The same turns and mirrors carry the whole set onto itself and the rows of a family onto each other. Which other rows belong to the same family as each row named below? List them in the order they appear above.
These 15 rows form 3 families of 5 rows each.
ripi: [ -2 -56   2 -37 -20   5  -6  28]
Duzed: [-14 -22  13   3 -41  36 -15  42]
zag: [ -7 -21  -1   2  -2 -40  37  14]
Ral: [-17 -19  -9  36 -16 -19  27  46]
Fasa: [ 11 -32 -20 -23  21 -14 -16  23]
sura: [-10 -52  -4 -12 -32  19 -13  52]
nodu: [-16   4   6  37 -17 -14  28  27]
baz: [-12 -33 -13  15  -7 -35  32  37]
Lumed: [ -1 -28  24 -40 -23  11  -6   5]
Roz: [  9   1   4 -21  17  -6 -17  -3]
puvul: [-12   2  13  14  -9 -25  32   5]
rumop: [ -4  -1 -13  27  -2  19 -28  48]
mib: [  1 -33 -29   5  10   1 -25  55]
batud: [  0  20   6  10   2  16 -23  13]
Tiv: [ -9  -9  30 -13 -34  30 -11  12]

Same family as Duzed: ripi, sura, Lumed, Tiv
Same family as baz: zag, Ral, nodu, puvul

The same turns and mirrors carry the whole set onto itself and the rows of a family onto each other. Which other rows belong to the same family as each row named below? List them in the order they appear above.
These 32 rows form 4 families of 8 rows each.
Geb: [ -5 -57   4  50 -49 -12   6   1  18 -22  -8  51 -80]
Zas: [-14 -46  -9  37 -40 -19   1   0  34 -16  38  36 -65]
bag: [ 15 -36  13  23 -26  12  -7  17  43 -38 -22   8 -75]
fafor: [ -2 -28   4  21 -46  -2 -18  30  34 -34  32  10 -69]
sonub: [  6 -38  16  33 -52   5 -13  30  18 -40 -15  23 -80]
Fop: [  8 -45  17  52 -46 -23  -4 -20  23 -29  -7  32 -70]
zanog: [-27 -58 -24 -21 -39 -47  13  20  -7  -7 -31 -24 -74]
fifu: [-21 -55 -67  -8  -8  -9  10   1 -19 -16  -3  -3 -75]
bove: [-22 -52 -29 -34 -17 -23 -15 -25 -29 -14   6   8 -76]
tas: [-18 -46  -5 -31 -39 -52 -16 -18 -24 -15  -9 -14 -76]
mutam: [ -9 -34   4  22 -30 -16  -5  19  61 -26  16  -7 -58]
Fur: [ 23 -31   8  24 -51  13  -4  12  27 -37 -29  16 -80]
safik: [-39 -64 -44   7 -35 -39  13  12 -27 -17 -27 -13 -72]
nenen: [ -9 -44  -2  50 -47 -35   5   0  44 -19  20  13 -57]
lubat: [-35 -62 -30 -20 -33 -25   8  26 -20 -14 -34 -13 -74]
bepu: [-46 -62 -38 -10 -39 -28  17  19  -4 -16 -38 -16 -68]
Fofim: [ -6 -61 -47 -25 -12 -12  22   7  -4  -5 -28  -2 -82]
perem: [-36 -50 -13 -33 -40 -42 -18   4 -26 -20  -6 -19 -68]
Runi: [  6 -22  -6  14 -51  -3  -5  27  48 -28  17  -9 -65]
Segob: [-20 -65 -47 -24 -11  -6  10  -4 -22  -9 -22  13 -80]
moker: [-10 -38 -37 -19 -16  -9 -25 -16 -36 -33   5  -8 -77]
Liv: [-22 -55 -58 -20  -7   5  13  -8  -3 -16 -18   6 -75]
tulo: [-43 -46  -5 -21 -50 -44 -20 -11 -22 -29 -19 -17 -66]
Timug: [-12 -39  -9  31 -53 -34   7 -12  44  -9  34  19 -59]
Vip: [-27 -45 -16  -7 -42 -40 -21  -5 -44 -33 -22 -17 -74]
kagu: [ 10 -31  -9  36 -35  -2   0  25  50 -30  16  -1 -60]
Puz: [-15 -48  11  35 -34 -40   0 -21  47 -17  16  22 -61]
pibul: [  4 -49   6  42 -55 -19   7 -25  22 -18 -15  45 -77]
sakas: [  2 -48 -29 -36 -11 -19  -7 -31 -20 -12  -6   7 -84]
Nutev: [  6 -51  19  38 -30 -11  -3 -23  30 -27 -23  37 -75]
pebu: [-18 -39 -25 -32 -18  -9 -23 -38 -22 -27   0   5 -75]
pago: [ 26 -33  10  38 -35  10 -10   5  28 -40 -13  17 -74]

Same family as Runi: Fur, bepu, Liv, tulo, Timug, pibul, pebu
Same family as fifu: Geb, Zas, fafor, sonub, safik, moker, Vip

The same turns and mirrors carry the whole set onto itself and the rows of a family onto each other. Which other rows belong to the same family as each row named below? List them in the order they appear above.
These 15 rows form 5 families of 3 rows each.
naz: [ -5 -13  20  11  53  38  -9  15  17]
nof: [-11  10  23  -4  24  14 -43   2  29]
kade: [ 26  43  14   4  19  12   9  15 -39]
Lod: [ 35  53  19 -14  15  27   9  19   1]
Tomeb: [ 25 -14  22   3 -33   8 -24   4  -3]
Pel: [ 36  31  -5 -14  25  36 -24 -13 -23]
Veki: [ 37 -27   4   3 -12 -18  -4  16  11]
gusib: [ 11  43   0  28  20  12  -2  14 -32]
savon: [ -7 -26  26 -13  17  31   7  34   4]
Bevo: [ -6 -17   7   9  26  50 -15  30  15]
Bepas: [ 13   6 -12 -16 -23   6  11  -9  16]
sov: [ 57  -4  -2  -9  25 -16  12  19   2]
Rud: [  1  18  22  25  38   0  -5   2 -40]
kegan: [ 14  -4  12  26  42  27 -13 -21  28]
buta: [ 49  -5 -12   4  -3 -14 -10  29  16]

Same family as sov: savon, Rud
Same family as Bepas: nof, Pel
Same family as kade: naz, Veki

The same turns and mirrors carry the whole set onto itself and the rows of a family onto each other. Which other rows belong to the same family as each row named below? List them in the order they appear above.
These 15 rows form 3 families of 5 rows each.
zulo: [-64  44 -30 -13   5 -28  32   8  42   7 -49  20  -9  16   8 -39  -6 -80
 -38 -26 -39 -38 -35 -12 -22]
Zuri: [-20  63 -64  15  21   3  41 -24  46 -22 -69  22  -9   7 -10 -38 -56 -50
 -63 -38  -6   0 -11 -35  45]
Kad: [ -2  47 -70  15  30  -2  23 -23  37 -17 -52  54   0  23 -18 -34 -53 -50
 -48 -20  -2 -18   5 -38  57]
firuz: [-16  43  -4  22  34 -33  -8  11  41  48 -37  41  18  32  16 -37  12 -32
 -41  16  -3  -2 -12 -22  18]
Nor: [ -3  22 -34 -32   4  -3  25  21  48  29 -23 -21 -21 -43  -9 -60 -44 -18
 -41 -21 -10 -31   9 -37   7]
tor: [-11  34   8  32  10  -5   7   3  47  36 -23  42  11  30  23 -38 -25   2
 -58   8 -24   2 -16 -13  17]
natam: [-22  27 -81 -48  -4 -26 -12  15  35  38 -23  43 -12  43  11 -36 -37 -22
   4 -32 -15  -6 -21 -33  45]
Norel: [-33  47 -47 -17  33 -31  13  -5  33  -2 -42  15 -14  22 -11 -37  -6 -80
 -34 -20 -31 -52 -23 -38 -20]
budok: [ -3  36 -56 -31 -38   4  -5  20  30  39 -45  21 -19  56  12 -50 -24 -29
 -14 -28 -28   8 -39 -28  42]
gema: [-45  37 -43 -24  -9 -26  26   7  30  -7 -31  12 -20  14  17 -44 -18 -61
 -41 -23 -21 -50 -45  -3 -36]
Losit: [ -1  25 -48 -29  21  -6   6  29  58  46  -7 -19  -8 -44  -2 -42 -45 -21
 -31 -31  -5 -13  -6 -32   8]
kug: [ -2  25 -50 -15  36 -38   8  18  40  56 -16   0 -15 -38  -7 -51 -37 -20
 -29 -24  21 -12  16 -33  16]
gel: [-16  46 -78 -30 -23  -1 -14  15  51  29 -31  21 -14  43  21 -41 -33 -23
 -11 -33 -34   3 -42 -27  61]
ruma: [-13  52 -55  15   6   5  28 -20  29 -21 -68  15   8   6 -11 -48 -70 -38
 -68 -19   4  10  -4 -21  32]
Panud: [-21  18  10  37  22 -10   2  13  59  43 -27  29  24  17  16 -29 -10 -22
 -44  -4 -11   7 -12  -3  16]

Same family as gema: Nor, tor, budok, ruma
Same family as kug: Kad, firuz, natam, Norel
Same family as zulo: Zuri, Losit, gel, Panud

The same turns and mirrors carry the whole set onto itself and the rows of a family onto each other. Which other rows belong to the same family as each row named below? List them in the order they appear above.
These 15 rows form 5 families of 3 rows each.
kupi: [ 26  -5 -31  -3 -19 -41 -44 -15   3 -28   0  -3 -18  -2  -5   9 -40   9
  -9 -18 -21 -10  27  23 -24]
rar: [  7  33 -28  37   6   3 -30 -12 -12 -12  28  -3  -1  -1 -16  21 -21  21
   7  24  10 -43  29 -50   3]
mitos: [-11 -33  -6  -4  -1   0  14  12  10   8  17   9 -14  28  -7 -38  20  -2
  28 -16   3 -21  23  24  -9]
Bugan: [  9 -31   9 -26 -33 -16 -34   5   0 -12  -9  -4 -48   8 -15  23 -23  13
  15 -15 -17   4   7  45  -1]
vesi: [ 42  17 -32   9   1 -25  22   6   2  10   5 -29  10  -5   7  43 -18  -6
  -8   8  12 -37  10 -14  -1]
Midur: [-32  -7   4 -13  -7  14  19  26   2  36   5   4 -37   1  -6 -30  -4  -4
  15  23  -8  -8  74  21 -15]
giz: [ -4  -7   7  19  -6  31 -22   3 -12  -6  22   2 -26  19 -28  29  10  25
  38  12  19 -35 -10 -25  29]
ginap: [ 28 -13   5 -11 -10   0  30  26   2  23   0 -25 -18   2  -1  52  -1  -4
  15   7  15 -24 -11   7  20]
kif: [  5   6  -4 -21 -30 -21 -35   7  -3   1 -14  -9 -51 -18  -6  21 -55  10
 -11  19 -28   6  58  29 -20]
saz: [-12 -21   3   9 -27  19 -27  -9 -21   6  12  25 -64 -32  42  -7 -28   6
 -17  39  -7  -6  61 -22   9]
zadiv: [ 10 -23 -29  27 -16 -10 -34 -31 -14 -22  28  28 -31 -19  44 -18 -15   5
 -16   7   2 -21  34 -30   2]
nidam: [ -5 -55  10   8 -29  18 -25 -13 -16 -11  22  33 -57  -6  37  -8   4   8
   6   7   4 -10  10  -7  22]
nav: [ -6   8 -35  11   9 -19   9   2   9  13  19   4   2   6  -1 -45  -8 -10
  -1   5  -3 -25  69   3 -32]
Lipum: [ 20  21  -2  -9  -7  -1  31  30  -3  39  -9 -31 -23 -21   5  52 -30  -6
  -7  38   5 -23  35  -5   3]
kar: [-18  24  11  15 -10  35 -18  18 -20  19   9  -4 -44 -12 -23  34 -21  22
  17  52   4 -27  45 -35  18]

Same family as Bugan: kupi, kif
Same family as nidam: saz, zadiv
Same family as Lipum: vesi, ginap

